128 stands for zero in the data rows.
Here is a table of points, one per row:
[112, 95, 167, 112, 133, 159, 162, 148, 128, 120, 124, 85, 127, 139, 142, 140, 108, 123, 126, 130, 127, 117, 126, 173]
[113, 107, 143, 153, 123, 145, 119, 122, 61, 79, 181, 82, 157, 83, 74, 149, 165, 76, 152, 120, 81, 90, 148, 147]
[148, 160, 93, 120, 136, 149, 125, 70, 106, 188, 152, 187, 105, 102, 135, 141, 165, 180, 131, 74, 123, 149, 126, 113]
[158, 178, 144, 137, 152, 70, 144, 128, 173, 87, 126, 114, 95, 111, 47, 87, 115, 112, 103, 155, 191, 126, 118, 99]
[146, 130, 65, 141, 147, 112, 79, 155, 151, 108, 78, 151, 168, 144, 162, 120, 109, 122, 172, 153, 113, 164, 104, 118]
[142, 177, 80, 135, 129, 132, 135, 84, 101, 172, 135, 156, 128, 79, 112, 170, 150, 207, 123, 100, 124, 169, 121, 110]
[123, 167, 98, 154, 105, 143, 133, 62, 88, 135, 121, 142, 136, 96, 110, 151, 163, 217, 117, 113, 145, 169, 95, 93]
[156, 119, 49, 141, 139, 108, 110, 129, 153, 103, 84, 154, 148, 155, 183, 147, 98, 119, 159, 112, 123, 173, 102, 140]
[136, 118, 99, 169, 162, 58, 71, 161, 156, 124, 89, 144, 163, 151, 111, 99, 117, 151, 178, 175, 123, 149, 101, 116]
[142, 151, 129, 162, 147, 160, 151, 133, 98, 87, 190, 98, 133, 106, 103, 133, 150, 72, 153, 106, 91, 98, 149, 156]
[132, 85, 165, 104, 118, 146, 175, 153, 156, 162, 115, 110, 146, 154, 135, 146, 124, 140, 121, 148, 145, 107, 140, 143]
[125, 122, 154, 207, 183, 23, 97, 115, 161, 116, 123, 151, 145, 189, 117, 76, 114, 116, 149, 157, 122, 124, 99, 149]
[105, 108, 121, 124, 94, 146, 96, 89, 104, 74, 181, 66, 136, 86, 91, 153, 175, 87, 150, 105, 109, 50, 150, 155]
[144, 153, 95, 88, 86, 97, 107, 105, 87, 180, 164, 102, 115, 131, 133, 118, 188, 150, 116, 75, 110, 59, 171, 154]
[159, 130, 105, 130, 89, 125, 85, 160, 163, 86, 81, 153, 112, 153, 159, 162, 114, 151, 172, 88, 80, 183, 113, 105]
[140, 132, 110, 143, 65, 139, 106, 87, 84, 147, 186, 123, 145, 97, 136, 101, 169, 125, 160, 89, 127, 65, 199, 147]
[54, 138, 86, 139, 113, 152, 148, 163, 97, 150, 123, 162, 91, 100, 128, 153, 99, 136, 61, 143, 155, 138, 135, 62]
[152, 255, 161, 65, 164, 145, 98, 138, 188, 136, 143, 21, 68, 105, 134, 103, 148, 84, 129, 121, 124, 137, 99, 143]
[133, 106, 114, 131, 122, 152, 130, 127, 163, 76, 113, 188, 150, 150, 174, 155, 137, 136, 168, 116, 90, 144, 104, 126]
[126, 76, 167, 99, 134, 148, 139, 154, 117, 138, 143, 79, 131, 121, 134, 149, 83, 144, 148, 113, 128, 126, 127, 158]
[160, 160, 85, 114, 147, 138, 116, 75, 124, 191, 143, 161, 105, 124, 132, 152, 172, 167, 118, 66, 109, 105, 151, 124]
[87, 113, 194, 141, 141, 163, 159, 136, 124, 173, 102, 104, 145, 137, 154, 125, 127, 158, 140, 152, 115, 104, 154, 116]
[240, 166, 160, 154, 148, 210, 80, 107, 150, 147, 167, 135, 148, 126, 82, 99, 120, 84, 143, 167, 124, 116, 87, 125]
[151, 143, 112, 112, 99, 140, 99, 69, 74, 204, 149, 145, 108, 138, 140, 111, 174, 129, 130, 59, 122, 104, 165, 119]
[79, 171, 128, 155, 131, 115, 187, 140, 76, 104, 93, 132, 157, 146, 105, 127, 115, 114, 99, 135, 187, 138, 124, 30]
[174, 141, 134, 162, 158, 163, 157, 139, 82, 121, 200, 115, 143, 108, 114, 132, 165, 71, 165, 129, 119, 132, 120, 154]
[117, 166, 110, 162, 138, 110, 186, 134, 113, 109, 101, 120, 135, 134, 94, 110, 135, 132, 93, 150, 195, 122, 98, 88]
[104, 100, 175, 201, 179, 32, 61, 119, 155, 124, 124, 108, 159, 163, 80, 49, 105, 100, 139, 117, 77, 142, 72, 141]
[156, 112, 103, 155, 177, 95, 65, 132, 141, 96, 61, 142, 142, 162, 168, 120, 130, 127, 163, 127, 127, 162, 97, 106]
[141, 96, 119, 72, 87, 83, 110, 118, 121, 169, 135, 163, 44, 66, 160, 163, 105, 140, 53, 131, 118, 113, 148, 107]
[108, 127, 172, 110, 128, 153, 121, 159, 131, 114, 136, 83, 142, 135, 144, 136, 68, 124, 114, 131, 157, 152, 136, 171]
[83, 115, 111, 105, 98, 128, 134, 164, 113, 149, 130, 160, 73, 63, 157, 149, 135, 146, 64, 142, 152, 137, 119, 80]
[139, 117, 114, 135, 105, 139, 126, 123, 168, 71, 115, 173, 153, 168, 171, 164, 138, 138, 150, 116, 81, 154, 115, 132]
[75, 92, 145, 127, 125, 152, 171, 124, 160, 180, 96, 89, 123, 141, 138, 136, 108, 131, 134, 153, 135, 91, 156, 159]
[136, 177, 192, 131, 157, 127, 105, 86, 130, 103, 134, 114, 75, 115, 80, 95, 177, 73, 132, 199, 175, 123, 123, 159]
[150, 77, 162, 78, 121, 137, 141, 179, 141, 143, 129, 88, 141, 118, 152, 123, 109, 141, 129, 101, 134, 140, 142, 153]
[139, 170, 163, 121, 164, 114, 146, 105, 151, 97, 103, 129, 83, 104, 41, 67, 131, 74, 122, 167, 180, 118, 102, 126]
[110, 113, 111, 63, 90, 134, 77, 80, 157, 111, 176, 94, 124, 122, 100, 151, 181, 87, 148, 56, 141, 36, 179, 138]
[147, 125, 181, 120, 151, 149, 118, 172, 111, 98, 136, 125, 144, 139, 142, 136, 64, 140, 120, 133, 143, 139, 149, 156]
[107, 119, 180, 130, 139, 150, 134, 149, 123, 115, 122, 90, 139, 123, 154, 138, 98, 130, 127, 138, 148, 133, 147, 169]
[102, 152, 100, 199, 110, 161, 140, 174, 110, 119, 97, 140, 124, 121, 120, 149, 112, 125, 44, 121, 183, 134, 106, 77]
[160, 143, 83, 130, 98, 150, 132, 71, 91, 207, 137, 149, 100, 121, 118, 122, 162, 152, 148, 89, 111, 103, 140, 130]
[181, 93, 119, 110, 90, 137, 170, 148, 168, 166, 140, 138, 104, 132, 179, 121, 106, 104, 64, 137, 123, 121, 154, 82]
[101, 99, 93, 93, 98, 128, 149, 125, 63, 156, 121, 169, 82, 83, 142, 145, 86, 138, 82, 148, 126, 122, 141, 59]
[161, 85, 167, 88, 68, 101, 148, 165, 159, 166, 132, 114, 99, 111, 185, 117, 137, 115, 86, 130, 136, 144, 146, 116]
[158, 118, 111, 129, 96, 130, 124, 115, 165, 72, 83, 173, 133, 153, 165, 157, 133, 135, 147, 98, 80, 178, 127, 139]
[78, 182, 106, 72, 81, 101, 185, 163, 10, 185, 87, 179, 197, 192, 121, 134, 91, 76, 158, 202, 136, 105, 103, 157]
[113, 84, 161, 88, 111, 126, 160, 147, 178, 168, 134, 95, 106, 127, 170, 146, 126, 132, 133, 140, 158, 103, 140, 140]
[126, 174, 127, 133, 152, 82, 174, 147, 116, 100, 112, 131, 131, 88, 77, 57, 113, 121, 127, 130, 196, 143, 98, 89]
[120, 138, 130, 124, 110, 127, 129, 137, 175, 94, 114, 175, 166, 127, 166, 167, 141, 142, 152, 104, 71, 148, 113, 151]
[45, 99, 155, 178, 184, 37, 80, 77, 167, 103, 186, 80, 164, 194, 76, 78, 104, 93, 125, 157, 82, 135, 74, 161]
These points spread out most along one direction. Take the direction at right angles to it along which they spread out most. Go by this last direction. How far along it is each point below, from 0 to 99? The average is 50, and the first point in the table lies past the average. One standard deviation of the points above along it is 16.
[135, 64, 152, 79, 135, 151, 160, 157, 139, 130, 109, 86, 137, 126, 131, 138, 96, 124, 115, 97, 137, 97, 121, 183] --> 55
[154, 73, 149, 99, 125, 150, 155, 174, 146, 152, 127, 102, 130, 147, 139, 137, 119, 135, 126, 138, 143, 149, 157, 145] --> 46
[45, 83, 85, 89, 153, 129, 145, 112, 111, 91, 146, 173, 205, 140, 129, 129, 135, 130, 151, 164, 86, 164, 146, 152] --> 42
[199, 150, 142, 128, 171, 185, 77, 102, 147, 97, 146, 91, 102, 155, 100, 144, 168, 85, 117, 126, 116, 142, 149, 137] --> 69
[94, 146, 102, 178, 95, 149, 147, 162, 104, 141, 104, 142, 101, 117, 119, 157, 96, 137, 48, 135, 154, 141, 117, 74] --> 30
[119, 96, 160, 136, 110, 129, 165, 176, 142, 195, 115, 104, 140, 130, 123, 130, 134, 160, 145, 149, 134, 148, 166, 140] --> 46
[79, 109, 121, 107, 137, 146, 134, 121, 156, 88, 132, 186, 195, 128, 133, 139, 148, 149, 146, 134, 71, 148, 146, 152] --> 42
[115, 154, 70, 125, 154, 204, 124, 95, 94, 42, 158, 171, 51, 133, 120, 67, 110, 233, 128, 173, 138, 124, 122, 109] --> 43
[148, 131, 151, 195, 176, 12, 84, 121, 161, 118, 97, 142, 131, 171, 135, 112, 117, 135, 165, 151, 129, 132, 104, 127] --> 41
